In the data rows, zero lies at 4.5, halfway between 4 and 5.
Each pair is two rows. How far apart are they, by a hidden measure? 0 means very close, and 30 very far. Two or three weighted sums of its numbers give each row a place; it is the straight-line distance between the places.
(5 6 3 2 5 5 4 7 3 4 5 5 5 6 6 5 3 3 4 4 5)
(1 6 5 7 5 8 9 4 4 7 7 2 3 6 5 5 7 3 6 4 1) -> 19
(3 7 4 5 3 6 5 2 6 6 8 0 5 3 4 4 3 2 5 3 3)
(4 5 5 4 2 5 4 2 7 4 5 5 7 4 4 2 4 7 5 8 5) -> 13
(4 6 3 2 5 4 4 6 3 4 4 6 5 5 6 6 4 5 4 4 5)
(4 4 7 6 6 5 6 5 5 5 4 5 3 4 4 5 5 4 5 5 4) -> 9
(6 4 5 6 2 2 3 2 7 5 4 4 6 1 3 3 3 5 4 7 6)
(3 5 4 4 5 5 5 5 3 4 6 4 5 5 7 7 3 4 5 4 5) -> 9
(4 4 6 5 5 6 6 5 6 4 5 5 4 5 4 4 5 6 5 5 4)
(4 4 4 7 2 3 4 0 7 7 4 4 5 2 2 1 5 4 4 7 4) -> 21
(6 2 7 6 6 4 6 7 5 5 2 8 3 5 2 6 7 7 5 5 4)
(5 5 3 3 4 6 3 5 2 4 6 2 5 5 6 4 4 3 4 2 5) -> 13
(1 5 6 6 5 9 9 5 5 7 6 4 3 7 5 6 7 4 6 5 2)
(5 3 7 6 5 5 6 4 6 6 2 7 4 5 3 4 7 6 4 7 3) -> 9
(4 4 5 6 3 3 4 3 6 5 4 4 5 2 4 3 4 5 5 5 5)
(5 3 6 7 4 3 4 3 6 5 3 5 4 2 3 4 4 5 5 5 4) -> 7
(5 4 6 5 4 5 5 4 7 4 4 6 6 4 2 3 5 7 5 7 4)
(6 6 4 4 4 3 2 4 2 5 5 3 3 2 5 5 2 2 3 2 6) -> 5
(3 4 5 6 3 5 6 2 6 7 4 3 4 5 4 3 6 5 4 7 3)
(5 4 6 6 5 4 4 5 6 5 4 5 4 4 3 4 5 3 5 4 3) -> 22
(3 7 4 3 4 5 4 5 2 4 6 2 4 5 7 5 2 2 4 2 4)
(7 4 6 7 5 2 4 4 5 6 3 3 3 1 2 3 5 2 4 4 4) -> 12
(7 2 7 7 4 0 1 4 6 5 1 9 5 2 1 2 6 7 4 6 6)
(5 5 3 2 3 3 1 5 5 3 3 7 6 5 5 4 3 7 3 6 6) -> 10
(6 5 5 2 5 3 2 6 3 4 3 6 5 4 5 4 4 5 3 4 6)
(5 5 5 5 4 2 4 3 7 5 4 2 5 2 2 2 4 4 5 5 5) -> 4
(6 4 6 6 5 3 3 3 6 6 4 4 3 2 2 2 5 3 5 4 4)
(4 4 4 3 4 4 5 6 3 3 4 5 5 5 6 6 4 5 4 4 5) -> 8
(4 4 4 4 5 5 4 6 3 3 4 5 5 5 5 7 3 6 4 4 5)
(5 6 3 3 5 5 5 7 2 4 5 4 3 6 7 5 4 3 4 3 5) -> 5
(5 5 4 4 5 5 4 5 3 3 5 5 4 5 7 6 3 4 5 4 5)
(5 4 6 3 8 5 6 9 2 3 4 8 3 8 5 8 6 7 4 4 4) -> 21
(4 6 1 2 3 7 4 4 4 4 7 3 6 6 6 4 4 4 4 5 5)
(5 5 4 4 4 3 3 4 3 3 5 3 5 4 7 4 2 5 4 3 6) -> 20
(4 6 3 2 5 5 4 5 3 4 5 4 5 5 6 5 3 4 4 3 5)
(6 3 4 4 6 4 4 7 4 4 3 7 5 7 4 5 6 6 4 4 5) -> 4
(4 4 6 6 4 4 6 2 6 6 3 4 4 4 3 3 7 5 4 6 3)
(6 5 3 3 4 2 2 4 3 4 3 5 5 4 5 3 2 4 3 4 6) -> 17
(6 4 6 5 5 2 3 6 3 3 2 6 4 4 5 5 3 5 4 3 6)
(6 4 3 5 5 2 1 4 2 5 4 3 3 4 5 3 4 1 4 1 5) -> 13
(4 5 3 3 5 4 3 6 2 4 5 4 4 6 6 6 3 3 4 3 5)
(3 6 4 3 6 6 5 5 2 5 7 1 2 5 7 7 2 1 5 1 4) -> 11
(4 4 4 3 4 5 4 4 3 3 5 4 4 4 7 7 2 4 5 4 6)
(6 3 5 4 6 3 4 7 3 2 2 8 4 5 5 6 5 7 4 4 6) -> 20
(5 5 6 5 5 6 6 5 5 6 5 3 4 5 3 4 5 4 6 4 3)
(5 4 6 5 3 4 3 3 7 4 4 5 6 3 3 4 5 7 5 7 5) -> 9
(6 4 5 4 4 3 2 2 7 5 4 4 5 2 2 1 5 4 5 6 5)
(4 4 5 7 5 3 5 4 5 5 3 4 4 2 3 4 5 4 5 4 4) -> 23
(6 3 5 6 3 1 2 2 7 5 3 5 5 0 2 2 3 5 4 6 5)
(5 6 2 0 3 4 2 5 5 3 4 6 7 4 5 4 3 6 3 6 5) -> 5
(6 3 5 4 5 3 3 6 5 2 2 9 5 5 5 6 4 8 4 6 6)
(4 6 5 4 4 7 6 4 7 5 7 3 5 5 4 5 5 5 6 7 3) -> 13
(6 4 3 4 5 3 1 5 3 4 4 5 5 4 5 3 4 4 4 4 6)
(6 3 7 6 6 4 5 7 5 5 2 6 3 4 2 5 7 4 5 4 3) -> 6
(6 4 4 5 5 3 3 5 2 4 5 3 4 4 5 4 4 2 4 2 5)
(5 6 3 3 5 4 3 5 2 4 5 3 3 5 5 5 3 3 4 2 5) -> 19
(4 4 6 4 5 7 7 6 6 4 5 7 4 6 4 6 6 7 6 6 3)
(5 5 4 3 5 4 4 6 3 4 3 6 4 6 4 5 4 5 4 4 5) -> 6
(3 6 3 4 5 3 2 4 2 4 5 2 3 4 6 3 1 0 3 2 6)
(3 6 4 2 6 7 6 8 2 3 6 4 5 8 7 6 4 4 4 3 4) -> 14
(6 4 5 4 5 3 2 5 4 3 3 8 6 5 5 5 3 7 3 5 7)
(4 5 3 3 6 5 4 6 3 3 4 5 4 6 5 6 3 5 4 3 5) -> 20
(4 2 7 7 5 4 6 5 5 6 2 6 3 5 3 4 8 5 5 5 3)
(5 4 6 5 4 5 6 5 6 4 5 6 5 4 4 4 6 6 6 6 4) -> 9
(6 4 3 3 5 5 5 6 4 3 4 5 5 6 6 5 5 5 4 3 5)
(5 5 6 3 7 5 5 8 1 4 4 4 2 6 6 7 4 3 4 1 4) -> 9
(7 4 3 4 5 4 3 6 4 3 4 6 5 5 4 5 5 5 4 3 5)
(5 5 4 5 7 4 6 8 0 4 5 4 2 5 6 6 4 2 4 2 4) -> 8
(3 5 5 4 3 7 7 3 6 5 7 3 5 4 6 5 4 5 6 6 4)
(5 5 2 2 2 3 2 3 6 3 3 6 8 3 5 4 2 8 3 7 7) -> 11
(6 4 2 4 5 3 1 5 4 3 4 7 6 5 4 3 4 6 4 5 6)
(4 5 5 5 5 4 4 5 2 4 5 3 3 3 7 7 2 3 5 2 6) -> 7
(5 5 5 5 4 4 3 3 7 5 5 3 5 2 3 3 4 4 5 6 4)
(6 4 5 4 6 1 1 6 3 4 2 6 3 5 5 6 4 3 3 2 6) -> 14
(3 6 2 2 3 6 4 4 4 2 7 4 8 5 7 6 2 6 5 6 6)
(5 5 4 2 6 5 3 6 2 4 4 5 4 5 5 6 4 4 4 3 4) -> 8
(5 5 6 5 6 6 5 6 5 5 4 5 4 6 2 5 7 5 6 6 3)
(5 3 5 6 3 2 4 3 7 6 2 7 5 3 1 2 7 7 4 8 4) -> 20
(3 4 6 6 4 6 7 3 6 6 5 4 4 5 4 4 7 5 5 6 3)
(6 3 7 6 6 3 6 6 5 5 3 6 3 4 2 4 7 4 5 4 3) -> 10
(6 4 6 7 4 3 4 2 5 6 5 1 3 2 2 3 4 1 5 3 4)
(5 4 4 3 5 3 3 6 4 2 3 6 6 5 6 5 4 7 4 6 6) -> 22
(3 7 3 1 5 6 5 6 4 4 5 4 6 7 6 6 3 5 4 5 5)
(3 6 3 3 4 6 4 4 4 3 7 4 6 5 7 7 3 5 5 5 5) -> 21
(5 6 3 2 5 4 3 7 3 4 4 6 5 6 6 6 4 4 4 4 5)
(4 5 2 3 3 4 2 3 4 3 5 4 6 3 6 4 1 5 4 5 6) -> 9
(4 4 5 4 5 6 6 6 2 3 5 5 3 6 7 7 4 5 5 3 4)
(6 3 6 7 4 2 3 3 5 5 3 6 4 2 3 3 5 5 5 5 5) -> 12
(5 3 4 6 1 1 1 0 8 6 2 5 6 1 1 0 4 5 3 8 5)
(4 4 6 6 5 7 8 6 5 5 5 5 4 5 4 6 6 6 6 5 3) -> 11
(5 4 6 6 5 4 5 3 5 6 4 3 3 2 3 5 5 4 5 4 4)
(4 6 5 5 4 6 6 4 6 6 6 2 4 4 4 4 4 3 6 5 4) -> 11
(5 4 4 4 5 4 4 4 3 3 5 5 4 4 6 6 3 4 4 3 6)
(5 3 7 7 5 4 6 4 6 6 3 6 3 5 2 3 7 6 4 6 3) -> 13
(5 5 5 4 5 4 4 6 3 3 4 6 5 5 4 7 4 5 4 4 6)
(4 4 4 5 5 5 6 5 2 3 5 5 3 5 7 6 3 4 5 2 5) -> 4
(4 3 8 7 5 5 6 4 5 6 3 5 2 5 2 4 7 4 5 5 2)
(5 4 3 3 6 7 6 8 2 3 5 6 5 9 6 6 7 6 6 3 4) -> 4
(3 4 5 6 3 6 6 3 7 6 4 5 5 5 3 4 7 6 5 7 3)
(6 4 4 2 4 3 3 4 5 3 4 7 7 4 6 5 3 7 4 5 7) -> 17
(5 5 5 5 3 4 4 3 6 6 5 2 5 2 3 3 4 4 5 5 5)
(4 4 5 4 3 6 6 4 7 4 6 6 7 5 4 4 5 7 6 7 4) -> 8
(4 5 3 3 5 6 5 6 5 2 5 6 7 6 7 7 4 6 4 6 5)
(2 4 5 5 3 7 7 1 6 7 6 3 5 4 4 3 6 4 5 6 3) -> 13
(6 4 6 7 6 2 4 5 5 5 3 4 3 3 1 3 5 3 5 4 4)
(2 5 6 5 4 7 7 3 6 6 5 3 4 5 4 4 6 5 5 6 3) -> 13
(4 4 6 5 6 6 7 6 5 5 6 3 4 5 3 5 6 4 6 5 3)
(3 6 5 4 5 8 7 4 6 4 7 3 6 5 4 4 5 5 6 6 3) -> 3
(3 5 3 3 3 4 4 3 4 3 6 3 7 3 6 4 2 5 4 6 6)
(6 4 5 4 3 4 3 4 8 4 2 8 7 3 2 3 5 9 4 8 5) -> 3
(6 4 2 4 3 2 0 2 4 3 4 5 6 2 4 0 4 4 3 3 7)
(5 4 4 4 5 5 4 6 3 4 5 4 4 5 5 5 4 3 4 2 5) -> 3
(3 5 4 4 6 7 6 6 3 3 6 4 5 7 7 7 4 5 5 4 4)
(5 4 5 7 4 2 3 2 5 7 4 1 3 0 2 2 4 1 4 3 5) -> 4
(4 3 6 7 5 4 6 4 6 6 3 7 3 5 2 3 8 5 4 6 3)
(4 5 6 5 5 4 5 4 6 6 6 2 4 3 3 4 5 3 5 5 3) -> 11
(4 5 4 4 5 5 5 5 3 4 5 5 4 5 7 6 3 4 4 3 5)
(4 6 5 5 3 5 4 2 5 6 6 0 4 2 4 3 4 2 5 4 4) -> 16
(3 6 5 5 5 7 7 5 6 6 6 3 4 4 4 5 5 4 6 5 3)
(4 5 6 4 5 7 7 5 7 6 6 4 5 5 3 5 6 5 5 6 3) -> 5
(4 5 3 4 5 3 1 3 2 5 4 2 3 2 6 4 2 1 3 2 6)
(4 6 5 3 4 7 5 6 3 3 6 4 5 7 7 7 4 5 5 5 5) -> 12
(5 5 4 4 6 2 3 5 2 5 4 4 3 4 5 4 3 2 3 2 6)
(5 4 5 5 5 3 2 6 2 4 4 5 3 5 6 6 4 4 4 3 5) -> 27
(4 6 3 2 3 7 5 5 5 2 6 5 7 6 7 5 3 7 5 6 5)
(3 6 5 4 3 6 5 3 6 6 6 2 5 3 4 3 4 4 6 6 4) -> 5
(5 5 5 4 5 4 4 5 2 3 4 5 4 5 6 6 3 4 4 3 5)
(3 6 3 3 4 5 3 4 3 4 6 2 4 3 6 4 2 3 4 3 6) -> 11
(2 7 2 0 4 9 7 7 4 3 7 5 7 8 8 8 4 8 6 7 4)
(3 6 4 2 6 6 5 6 2 4 6 4 3 7 8 6 3 3 4 3 4) -> 12
(4 4 6 7 3 5 6 2 7 7 3 6 5 4 3 2 6 6 4 7 3)
(4 5 3 3 3 5 3 4 5 3 5 5 7 5 6 6 3 7 4 6 6) -> 13
(4 4 4 3 5 5 4 5 3 3 5 4 5 5 6 7 3 5 5 4 5)
(3 6 3 2 5 6 5 6 2 4 6 3 5 7 7 6 3 4 4 3 5) -> 13
(4 4 6 7 4 5 6 3 5 5 5 3 4 3 5 5 5 4 5 5 4)
(5 4 3 3 3 3 3 4 5 3 5 5 6 4 6 5 2 6 4 5 6) -> 12
(5 4 4 5 5 4 3 5 3 4 5 4 4 4 5 3 5 3 4 2 5)
(5 3 6 6 5 3 5 4 6 5 3 5 5 3 3 4 5 5 5 5 4) -> 8
(6 3 4 5 4 1 1 4 3 4 4 5 4 2 5 3 2 4 3 3 7)
(5 4 4 3 4 4 4 5 4 3 4 6 6 4 6 5 3 6 5 5 5) -> 10
(4 3 7 6 3 5 6 3 8 6 2 7 5 5 2 2 7 7 4 7 3)
(3 5 6 5 5 6 8 5 5 6 7 2 4 5 5 7 4 3 7 4 2) -> 18
(4 6 1 2 3 5 3 3 4 3 6 3 7 4 5 4 4 4 4 5 5)
(5 5 5 5 8 4 5 8 1 4 4 4 1 7 6 7 4 2 4 1 4) -> 21
(4 5 4 2 2 5 4 3 9 4 5 7 9 3 3 3 5 9 5 9 5)
(3 6 4 3 2 7 5 2 7 4 6 4 8 4 4 3 4 7 6 8 4) -> 13
(4 5 3 3 4 4 3 5 4 3 4 6 6 4 6 5 3 7 4 6 6)
(4 3 7 7 4 5 6 3 5 7 4 5 2 4 1 3 7 4 5 5 3) -> 22
(5 4 4 3 4 4 2 5 5 3 4 6 7 5 6 5 3 7 4 5 7)
(4 6 3 3 5 6 5 5 3 4 6 3 4 6 6 6 2 4 3 4 5) -> 12
(3 5 4 5 2 5 4 0 8 7 5 3 6 1 3 0 5 4 4 7 5)
(5 6 4 4 6 5 5 6 1 5 6 2 2 6 7 5 3 1 4 0 4) -> 7
(4 4 6 5 4 5 6 5 6 4 4 6 5 5 3 5 6 7 5 6 4)
(3 4 6 6 4 6 7 3 5 6 4 5 4 6 4 4 7 5 5 6 3) -> 4
(4 7 3 2 5 6 5 6 3 3 5 6 6 7 7 6 3 5 4 5 5)
(5 6 5 5 4 5 5 2 6 6 6 2 4 3 3 3 4 3 5 4 4) -> 6
(5 3 6 8 5 2 4 3 6 7 1 7 3 3 1 3 7 5 4 6 4)
(6 3 4 3 5 3 3 7 4 3 2 9 5 6 5 7 5 8 4 6 5) -> 13
(6 4 4 4 6 6 5 7 3 4 4 5 5 8 6 7 6 4 5 3 4)
(5 4 5 3 6 6 5 8 4 2 4 7 5 7 6 7 5 7 5 5 5) -> 15
(5 3 7 8 5 2 4 4 4 5 4 4 3 2 3 3 4 3 5 3 4)
(4 4 6 6 5 5 7 5 4 5 5 4 4 4 4 5 5 4 6 4 3) -> 2
(5 5 4 5 3 2 3 1 7 6 5 2 5 0 2 2 3 2 5 6 5)
(6 3 4 5 5 3 3 6 3 3 3 8 4 5 5 6 4 6 4 5 6) -> 6
(5 5 2 2 5 7 6 7 4 3 6 5 6 8 5 6 6 5 5 4 4)
(2 6 5 5 3 6 6 2 7 6 5 4 5 5 4 3 7 5 5 7 3) -> 17
(5 4 4 5 4 2 2 3 3 4 4 4 4 2 5 4 2 3 4 3 6)
(3 5 4 5 3 6 6 1 8 6 5 4 6 4 3 2 6 6 4 7 3) -> 21
(6 4 3 4 5 4 3 6 3 3 6 5 5 5 5 5 5 4 4 4 6)
(6 4 3 3 4 5 3 6 4 3 5 5 6 6 4 4 5 5 4 5 5) -> 10
(5 4 7 4 6 6 6 7 5 5 4 5 4 5 2 5 7 5 5 5 3)
(4 6 3 3 3 6 5 3 4 3 7 3 6 5 7 5 2 4 5 5 6) -> 2
(6 4 2 3 3 5 3 4 5 3 5 5 7 5 5 3 4 5 4 4 6)
(5 4 4 5 5 3 3 4 4 3 4 5 5 4 5 5 3 5 4 4 6) -> 12
(3 6 5 4 5 9 8 5 5 6 8 2 4 5 5 7 5 2 6 5 2)
(5 4 7 6 5 4 5 5 6 6 3 4 4 3 2 4 5 5 5 5 4) -> 17
(4 3 7 5 5 5 7 6 5 4 3 6 4 6 3 5 7 7 5 7 4)
(5 4 5 4 7 4 5 8 1 4 4 5 2 6 6 7 4 3 4 1 4) -> 8
(3 6 2 2 5 9 6 6 3 4 8 2 6 8 7 6 4 4 6 3 4)
(5 5 3 3 4 5 3 5 4 4 5 4 6 5 5 4 4 4 4 4 5) -> 10
(7 2 7 7 6 2 4 4 6 6 2 6 3 2 2 4 6 4 5 4 4)
(3 5 6 7 5 7 8 4 5 7 6 3 3 5 4 4 7 3 5 5 2) -> 6
(2 5 6 6 3 5 6 1 5 7 6 1 3 4 3 4 5 3 5 5 3)
(7 2 8 8 6 1 4 6 5 4 1 7 2 3 2 4 6 5 5 4 4) -> 7
(3 4 6 4 5 8 9 7 6 4 5 6 5 7 4 7 6 8 6 7 3)
(4 5 5 4 3 6 5 3 7 4 5 5 7 3 5 4 4 6 5 7 5) -> 15
(3 5 5 6 5 6 6 3 5 5 6 2 4 2 5 5 4 3 6 4 4)
(4 3 5 6 4 3 4 3 5 5 4 5 4 2 3 4 5 5 5 6 5) -> 8
(7 3 5 5 6 0 0 6 3 4 1 7 2 3 3 4 4 4 3 2 6)
(5 5 4 4 5 2 1 4 3 4 4 4 3 4 5 4 2 2 3 3 6) -> 4
(5 5 4 4 6 3 3 6 2 5 3 4 3 5 5 6 4 3 3 2 5)
(4 5 2 2 4 8 6 6 4 3 6 5 7 8 6 5 5 5 5 5 4) -> 21
(6 4 2 3 4 5 3 5 4 3 4 5 6 6 4 4 5 6 4 5 5)
(4 4 6 6 4 5 7 3 7 6 3 5 4 5 2 3 7 6 4 7 3) -> 22
(4 7 3 3 3 6 5 2 8 5 6 3 7 3 3 3 4 6 6 7 5)
(4 5 2 5 4 5 3 4 2 5 7 1 4 5 6 4 4 0 5 1 5) -> 21
(5 4 5 5 5 4 4 4 6 5 4 4 5 3 3 4 5 5 5 6 5)
(5 4 3 5 5 5 4 5 2 4 6 3 4 5 6 4 3 1 5 1 4) -> 23
(5 5 7 7 6 5 7 5 3 6 5 2 2 4 3 5 5 1 6 2 2)
(3 5 6 7 4 5 8 2 5 7 4 3 3 5 4 4 7 3 5 5 2) -> 22
(5 4 2 3 5 4 3 5 5 3 4 6 7 5 4 3 5 6 3 5 6)
(6 4 2 3 4 4 3 5 4 3 5 5 6 6 5 3 4 5 4 5 6) -> 19
(6 4 3 5 5 3 2 5 3 4 4 5 4 4 5 4 4 4 4 3 6)
(4 5 7 6 6 7 8 6 4 6 6 2 3 6 5 6 7 3 7 4 2) -> 10
(5 5 5 7 4 3 2 2 6 7 5 2 4 1 2 3 4 2 4 4 5)
(5 3 6 7 4 3 5 4 5 5 3 5 3 3 3 4 6 5 5 4 5) -> 11
(6 3 4 6 7 3 4 7 1 4 3 6 2 6 5 6 5 3 4 1 5)
(6 4 6 5 5 3 4 4 6 5 3 4 4 3 2 4 5 4 5 5 4) -> 7
(3 4 5 5 5 6 6 4 5 5 6 4 4 4 4 4 5 5 6 6 4)
(2 5 5 6 4 8 8 4 6 6 6 5 4 7 4 4 7 5 5 6 3) -> 10
(5 5 4 4 7 4 5 8 2 4 4 5 2 6 7 6 4 3 4 1 5)
(4 4 5 6 5 4 4 3 5 6 4 3 3 1 2 3 5 2 5 4 4) -> 23
(5 4 6 6 4 1 2 2 6 6 3 3 3 0 2 2 4 3 5 4 5)
(3 4 5 6 4 6 7 3 6 7 4 4 4 5 4 4 7 5 5 6 2) -> 19
(5 5 4 2 5 4 3 6 3 4 4 5 5 5 6 6 3 5 3 4 5)
(4 5 5 5 3 6 6 4 6 4 6 4 6 4 4 5 5 6 6 6 4) -> 16
(7 3 7 7 5 2 3 4 5 6 3 4 3 2 2 3 5 3 5 4 5)
(5 3 6 6 3 3 4 2 8 6 3 7 5 4 1 1 6 7 3 8 4) -> 11
(5 5 4 4 7 4 5 6 1 4 6 3 2 5 6 6 3 2 4 2 4)
(4 5 5 4 4 5 6 4 7 5 5 3 5 4 2 4 6 4 5 6 4) -> 4
(4 4 3 3 3 4 3 4 6 3 4 6 7 4 5 5 3 7 4 6 7)
(6 5 2 3 2 3 1 3 5 3 5 5 7 4 4 2 3 5 3 5 6) -> 20
(5 4 6 6 5 3 4 4 6 5 3 7 5 4 3 5 6 6 5 6 5)
(3 6 3 2 6 8 6 7 3 3 6 6 4 8 7 7 3 6 4 4 4) -> 22
(5 2 7 7 5 3 6 4 5 6 2 6 4 5 3 3 8 6 4 6 3)
(6 3 5 4 6 3 4 6 4 3 3 7 4 5 5 6 4 7 4 4 6) -> 24
(3 6 3 2 5 8 7 6 3 4 8 3 6 7 8 7 4 4 6 4 4)
(4 5 3 4 4 4 3 3 4 3 6 4 5 3 7 4 2 4 4 5 6) -> 5
(6 4 6 6 6 4 5 6 5 5 3 5 3 4 3 4 7 5 5 4 3)
(6 3 4 4 3 1 1 4 5 3 2 8 6 3 5 3 4 7 3 6 7) -> 1
(5 4 5 5 7 2 5 8 1 4 3 5 2 5 6 6 4 3 4 1 4)
(2 6 2 0 2 8 6 5 7 2 7 6 9 7 8 6 3 9 5 9 5) -> 9
(3 5 5 7 3 5 7 2 6 6 4 4 4 5 3 3 6 5 4 6 3)
(5 5 6 7 6 4 5 4 4 6 5 2 2 3 3 4 4 1 5 2 4) -> 14
(5 4 5 5 4 6 6 5 7 4 4 7 6 5 3 4 5 8 5 7 4)
(5 3 6 8 5 2 6 4 3 6 4 3 1 2 4 4 5 2 5 2 4) -> 6
(6 4 2 4 4 4 2 4 4 4 5 4 6 5 5 4 4 4 4 3 5)
(4 4 5 6 3 4 5 1 8 6 3 5 5 4 2 2 6 6 4 8 4) -> 21
(5 3 6 6 5 4 6 5 6 4 3 7 5 5 3 4 6 7 5 7 4)
(4 5 3 3 3 4 4 4 3 3 5 4 5 4 6 6 3 4 4 4 6) -> 13
(4 5 7 5 6 7 9 7 5 5 6 4 4 7 5 7 6 6 6 5 2)
(6 4 4 4 6 3 2 7 2 4 3 6 3 6 5 6 4 4 3 3 5) -> 15
(6 4 8 6 7 4 6 6 4 6 3 5 2 4 2 6 6 3 5 3 3)
(5 3 4 5 5 3 3 5 2 3 4 5 4 4 5 6 4 4 4 3 6) -> 5
(2 5 6 6 5 9 9 4 5 6 6 5 4 7 4 4 7 5 6 6 2)
(5 4 6 7 5 4 6 3 5 5 4 3 4 2 4 4 5 4 5 4 4) -> 22
(3 6 2 2 2 6 4 3 5 3 7 3 7 5 7 4 2 4 5 5 6)
(4 4 7 6 5 6 8 5 5 6 4 6 4 6 3 5 9 6 5 6 2) -> 26
(4 6 4 3 3 5 3 4 4 3 6 3 6 4 6 5 2 5 4 5 6)
(4 7 2 2 5 6 4 4 3 5 6 2 5 6 7 6 2 2 4 3 5) -> 10
(4 4 7 6 6 4 6 5 4 6 5 1 2 3 3 5 5 1 6 3 3)
(5 5 3 4 4 3 3 3 3 3 6 3 4 3 6 4 2 3 4 3 6) -> 6
(2 7 3 2 5 8 5 6 3 4 7 3 5 7 8 8 3 3 4 4 4)
(5 3 6 8 5 3 5 2 6 6 2 6 3 3 2 2 7 4 4 5 4) -> 15
(3 4 6 6 4 6 7 4 7 6 4 6 5 7 4 4 7 6 5 7 3)
(4 4 4 4 4 4 4 4 3 4 5 4 5 4 6 6 3 4 4 4 6) -> 10
(6 3 6 6 4 2 4 3 6 4 3 6 5 2 3 3 5 5 5 5 5)
(3 5 4 4 5 5 6 4 2 4 7 3 4 5 8 7 2 3 5 3 5) -> 8
(5 3 7 9 5 2 5 2 4 7 2 4 1 3 3 1 7 2 4 3 3)
(5 4 4 3 4 4 3 6 3 3 4 6 5 5 6 5 4 6 4 6 6) -> 17
(3 6 2 2 4 4 3 4 5 3 5 5 6 5 6 4 2 6 3 5 6)
(4 5 4 4 4 4 4 4 3 4 5 4 5 4 7 5 3 4 4 3 6) -> 14
(4 4 6 5 3 7 6 5 8 6 4 8 6 7 2 3 8 8 4 9 3)
(5 4 5 6 4 4 4 3 6 5 5 5 5 3 4 4 5 6 5 6 5) -> 6
(5 6 3 2 5 5 1 6 4 4 4 5 5 5 6 5 3 4 3 4 5)
(3 4 5 5 4 7 7 4 8 6 3 7 6 6 3 3 8 8 5 8 3) -> 17
(6 4 4 5 5 3 3 4 3 3 4 4 4 3 5 5 3 3 5 3 6)
(6 6 3 1 4 4 2 6 6 3 3 7 7 6 4 5 4 7 3 6 6) -> 13
(3 4 5 7 4 5 6 2 5 7 4 3 3 3 3 3 7 4 5 5 3)
(4 4 3 3 3 3 4 2 5 3 4 4 6 2 6 4 2 4 4 5 7) -> 14
(4 6 3 2 4 5 4 6 3 4 5 4 5 6 6 5 4 4 4 4 5)
(5 5 4 4 4 4 4 2 8 5 5 3 6 2 2 3 4 4 5 5 5) -> 9
(6 2 9 9 7 4 6 6 4 7 1 8 1 5 2 4 9 5 5 4 2)
(4 3 8 8 6 4 7 5 5 7 3 6 2 6 2 3 9 5 5 5 2) -> 6
(3 6 2 2 5 9 6 6 3 3 8 3 5 8 7 5 5 4 5 3 4)
(2 5 5 6 4 7 7 3 4 5 8 1 4 3 6 6 5 3 6 4 3) -> 26
(5 4 5 5 6 6 7 6 5 6 5 4 3 6 2 5 6 4 6 4 2)
(5 6 3 3 4 3 3 5 3 4 4 4 4 4 5 5 3 3 3 3 5) -> 14
(5 5 5 6 5 3 4 3 4 6 5 1 2 1 3 3 4 1 5 3 4)
(5 5 5 4 5 4 4 5 4 3 4 5 5 4 6 5 3 5 4 4 5) -> 16
(4 5 3 3 4 5 2 5 3 4 5 4 5 5 6 5 3 4 3 3 5)
(6 4 5 4 5 3 5 6 4 3 3 7 5 6 5 6 5 6 4 5 6) -> 17
(6 3 6 7 5 0 2 3 5 6 3 3 3 0 1 1 5 2 4 3 5)
(5 3 7 8 5 4 6 4 5 7 3 5 2 4 2 3 8 4 4 5 3) -> 9
(4 5 4 4 4 3 3 3 4 3 5 4 5 2 5 5 2 4 4 4 7)
(7 3 6 5 5 3 4 5 6 5 3 6 4 3 2 4 6 6 5 5 4) -> 14
